128 stands for zero in the data rows.
Each row has a hidden score. How much does it go up from the first row of each pair to the second? 10 means little or no change, 20 a big rise and 0 a big fall. The score is a weighted sum of the row's numbers plus the product of two more (or one squared), each taken from its middle value.
[123 153 186 161  99 129 129  99 173 205]
[117 113 176  97  95 136  92 178 160 128] ~ 12
[137 116  95 153  94  97 174 123 120 147]
[182 118 136 109 146 174 154  75  92 177] ~ 8
[176 105  85  50 149 131 114 150 153  83]
[ 79 130 183 130 112 107 107 149 123 139] ~ 18
[145 122 125 150  63 110 117 181 120 132]
[151  91 179  97 177 116 150 106 125 100] ~ 11
[ 86 165 134 115 111 116  83 183 167 122]
[120 136 162 130 152 157 160 119  97 152] ~ 11
[109 159 145 129 113  90 173 164 136 145]
[135 131 130 117  97 116 133 153 118 154] ~ 9
[126 140 144  99 166 128 142 185 134 129]
[158 159  63 136 141 131 197 121 134 118] ~ 13
[119 169 140 160 107 106 128 175 157 164]
[137 120 141  93 127 134 140 133 106 152] ~ 6
[ 99 129 197 155 112 118 103 110  98 162]
[103 127 162 174  93  97 156 174 139 180] ~ 11
[139 141 109  97 149 144 177 169 164 116]
[155 100 164  85 120 138  92 149 107 138] ~ 10
[112  95 160 187  67  93  58 155 154 155]
[ 95 139  83 156 155 111 176 127 152  95] ~ 3
[148 133 125 108 127 129 152 126 117 132]
[148 140 188 173 120 119 143  68 115 220] ~ 14
[124 136 128 130 108 100 145 130 135 129]
[142 131 125 117  89 119  68 155 129 116] ~ 11
[104 122 112 173 112 141 129 126  96 119]
[ 90  83 129 139 112 107  62 170 120  30] ~ 7
[ 97 122 100  82 105 131 128 163 163  87]
[130 122 136 126 126 113 145 164 110 124] ~ 9
[109 136  99 128 121 130 109 179 169 108]
[155 123 171 152 143 119 114 113 111 191] ~ 11
[126 156 150 121 138 138 119 111 119 204]
[116 155 138 158 129  88 197 108 122 153] ~ 10
[ 99 146  90 113 101  98 131 155 149 104]
[146 126 100 147 137  87 110 141 158  95] ~ 13
[ 95 139 110  95  88 126 143 137 132 207]
[100 147 142 136 112 106 133 150 164 102] ~ 8
[ 89 139 162 140 107  95  73 188 120 129]
[123 101 153  87  66 116  18 190 135 121] ~ 9
[126 128 131 110 170 156 125 103 121  84]
[147 112 103 133 105 128 127 120 149 103] ~ 14
[111 138 141 148 195 144 125  81  95 146]
[114 145 107  72 129 153 121 191 141  49] ~ 9
[ 99 165 168 113 112  99 159 134  96 146]
[124 112 126 115 143 119 142 104 123 155] ~ 8
[173 128  83 117 182 138 151 117 127 112]
[106 125 177 122  91 115 127 161 157 130] ~ 16
[ 93 138 148 135 155 121 138 109  91 153]
[177 135 101 112 177 121 153 105 137 120] ~ 7
[104 125 151 142 122 129  83 113 112 166]
[109 148  99  86 152 149 163 165 116 132] ~ 7
[152 134  79 114 155 119 190 143 161  91]
[121 128 156 137 107 151 125 136 125 146] ~ 13
[ 82 119 184 133 122 128 174 123 145 112]
[145 109 135 104 126 132 119  87 124 164] ~ 4
[104 147  98  91 128 111 179 168 186  65]
[ 89 149 123 146 163 116 227 128 120  98] ~ 11
[118 117 147 141 110 119 122 125 105 124]
[158 101 113  95 114 130 122 146 142 100] ~ 8
[138 147 144 136 143 110 154  87 112 155]
[109 161 168 183 117 111 139  77 120 221] ~ 13
[148 118  69 119 165 136 135 133 147  84]
[102 127 146 169  75 112 122 121 125 125] ~ 12
[ 96 138 136 132 112 140 122 151 153 128]
[148 134 105 117 188 149 148  86 108 129] ~ 8
[137 112 128 169 138 113 120 107 116 126]
[179 130 138 185 165 141 111  82 103 107] ~ 12
[ 84 117 211 164  61 109  69 134 124 163]
[ 91 133 196 153 110 131  77 100  74 180] ~ 9
[122 140 138 202 139 133 134 131  98 150]
[139 124  99 122 198 181 175  63  98 162] ~ 1
[159 118 120 120 205 125 142 130 132 131]
[148 102  85  74 163 150 162 142 118 126] ~ 10
[129 122 117 121 117 136 137  99  96 145]
[157 113 131 168 163 129 124  81 132 154] ~ 12
[176  62  92  96 123 169  97 116  93 110]
[137 148 118 113 142 137 151 118 107 116] ~ 11
[137 150  96 137 174 141 154  66 109 137]
[137 141 133 140 147 136 146 133  99 128] ~ 12
[133 157  89 114 135 109  98 141 145  68]
[103 125 165 160  98  95 126 121 144 146] ~ 12
[ 91 130 147 164 130  96 142 108 115 138]
[ 96 129 100 117 148 143 131 148 135  66] ~ 5
[107 133 215 149  61 121  88 172 128 143]
[138 106  79 102 100 148 126 137 110 131] ~ 5
[140 129 155 155  84  99 108 122 134 157]
[170 187  91  67 122 162 132 156 133 122] ~ 5
[164 126 103 165  99 119 134  86 132 139]
[165 123 103  92 123 127 131 151 128 116] ~ 4
[117 108 181 136  76  93  74 128  95 156]
[164 149  94  79 208 167 169 144 135  98] ~ 4
[148 119 115 137 161 129 109 121 151 103]
[157 117 106 111 122 154 113 106 122 148] ~ 10
[177 135  69  97 188 136 141 103 124 127]
[ 68 130 175 192 104 126  96  97  81 206] ~ 15
[150 149  86 119 186 125 135 136 119 135]
[137 112 114  78 102 141 122 140 159 143] ~ 13
[132 145 136 122 178 131 156  87  93 175]
[ 81 142 127 139 136 122 128 112 129 101] ~ 8
[108 117 115 145 116 106 165 149 186  97]
[130 104 162 139  99 110  58  85 121 176] ~ 12
[112 129 188 138 141 128 119  91  93 168]
[134 155 160 141  97 109  87 143 134 138] ~ 11
[144 150 123 114 128 138 162 152 154 125]
[126 108 189 107 101 113  43 134 180 100] ~ 8
[ 97 130 160 132  83 134  91 171  97 143]
[138 121 134 149 125 106 108 169 134  87] ~ 10
[120 160 125 170 116 194 110 104 114 157]
[127 134 120  80 149 144 104 150 142  98] ~ 11
[107 135 121 109 122 117 119 156 140 129]
[ 68 163 162 138 119 125 146 104 117 166] ~ 12
[150 140 156 156 140 131 134  64 103 128]
[118 136 135 175 105 121 110 111 124 128] ~ 13
[131 145  97 121 142 128 170 160 155 118]
[110 165 101 119  97 119 140 159 142  80] ~ 10
[ 88 125 130 195 102 109 103 144 156 109]
[ 93 167 122 208 144 123 182  81 111 169] ~ 11
[ 97 130  90 127 124 136 179 158 145  96]
[136 129 143 111 121 134 108 131 113 154] ~ 11
[151 157 186 112 115 110 104 124 120 183]
[100 135 140 150  80  91 141 148 149 121] ~ 11
[122 133 111 165 126 119  92 108 124 125]
[117  74 176 170 126  85 122  93 142 129] ~ 8
[127 122 143 181 113 132 123  84 106 165]
[125 141 108 138 166 125 146  87 100 141] ~ 8
[152 154 151 156 165 161 120  37  88 175]
[155 129  64 174 154 138 140 118 141  97] ~ 18
[156 123  69 141  44 146 125 113 112 146]
[150 118 148 202 128 115 123  90  76 156] ~ 12
[171 153  94 132 145 143 164  65 117 124]
[135 155 100  97 177 163 169  72  98 183] ~ 10
[ 91 158 111 160 158  78 186 125 137 124]
[ 97 132 151 179 101 110 125 144 137  98] ~ 10
[133 126 133 173  96 106  97 131 174  98]
[136  75 114 113 175 124 117 101 135  95] ~ 6
[133 147 162  64 146 160  85 138 104 137]
[130  66 100  55 137 137 105 147 150 110] ~ 10
[133 128 135 116 120 131  98 146 116 143]
[145  83 130 115 107 144 102 156 128  51] ~ 8
[146 153 116  56 156 151 129 169 139  89]
[121 124 124 111 167 139 128 140 115 123] ~ 11
[174 138 133 124 156 167 105  75  85 176]
[113  69 156 120 104 152  71 111 104 155] ~ 9
[137 117 112 121 138  94 130 142 145  91]
[104 129 150 168 149 129 129 136 114 162] ~ 13
[146 131 145 119 153 128 157 105 128 193]
[106 116 158 175 110 125 120 131 119 112] ~ 9
[153 116  95  94 158 137 104 130 135  83]
[128  89 177 152  62 111   6 167 135 126] ~ 17
[147 120 116 153 142 145  86  86  87 151]
[158 132 104  76 172 142 126  89 123 127] ~ 4
[138 125 129 117 190 154 149  83 103 179]
[140 156  97  92 144 144 184 124 125 173] ~ 10
[ 85 135 181  93  84 156  99 168  70 131]
[123 125  46 147  82  91 121 114 109 164] ~ 13
[216 141  54 121 171 181 183 115 109  88]
[ 87 143 131 178 117 126 131 146 169  79] ~ 5
[169 126 115  77 153 151 152 119 130 131]
[131 140 171 134 160 134 121 106 111 130] ~ 11
[106 125 164 177 128 128 145 106 113 129]
[ 80 146 182 154  44 101 110 175 149 172] ~ 16
[ 87 122 126 175  43 127 117 215 152  83]
[158 112 140 107 151 151 127 106 115 131] ~ 7
[134 125 101 128 164 132 147 133 101 108]
[148 125 104 124 171  91 186  99 101 145] ~ 7
[120 131 170 159 105  95 109  98 162 140]
[164  92 122 130 171 108 121  84 110 125] ~ 8
[136  96 102 140 121 113 122 145 131  83]
[118 121 140 150 128  97 154 132 160  79] ~ 10
[119 172 132 157 159 124 174  83 112 167]
[ 95 123 173 183  80 130  99 141 101 138] ~ 11
[166 111  83  99 211 174 147 124 105  69]
[144 131 170 170 131 128 134  57  88 161] ~ 15
[116 127 155 114  86 126 133 153  98 176]
[152 122 119 116 135 123 149 146 148 107] ~ 8
[120 149 154 101 117 134 117 158 100 184]
[ 79  88 105 158  88  96 127 189  96  94] ~ 11
[132  93 132 125  96 120 119 136 124 112]
[100 160 154 156  58  83 109 134  83 180] ~ 13
[102 139 118 118  99 137 118 166 131  96]
[130 120 121 114  82 137  64 182 163  69] ~ 10
[135 115  74  87 185 162 155 143 175  54]
[101 136 145 117 124 138 110 129 133 117] ~ 14
[154 117 178  82 120 132 104  99 132 155]
[144 107 158 107 122 132 119 129 159 136] ~ 8
[147 146  84  79 184 150 146 109 110 149]
[152 173  95 178 164 112 187  90 134 145] ~ 18
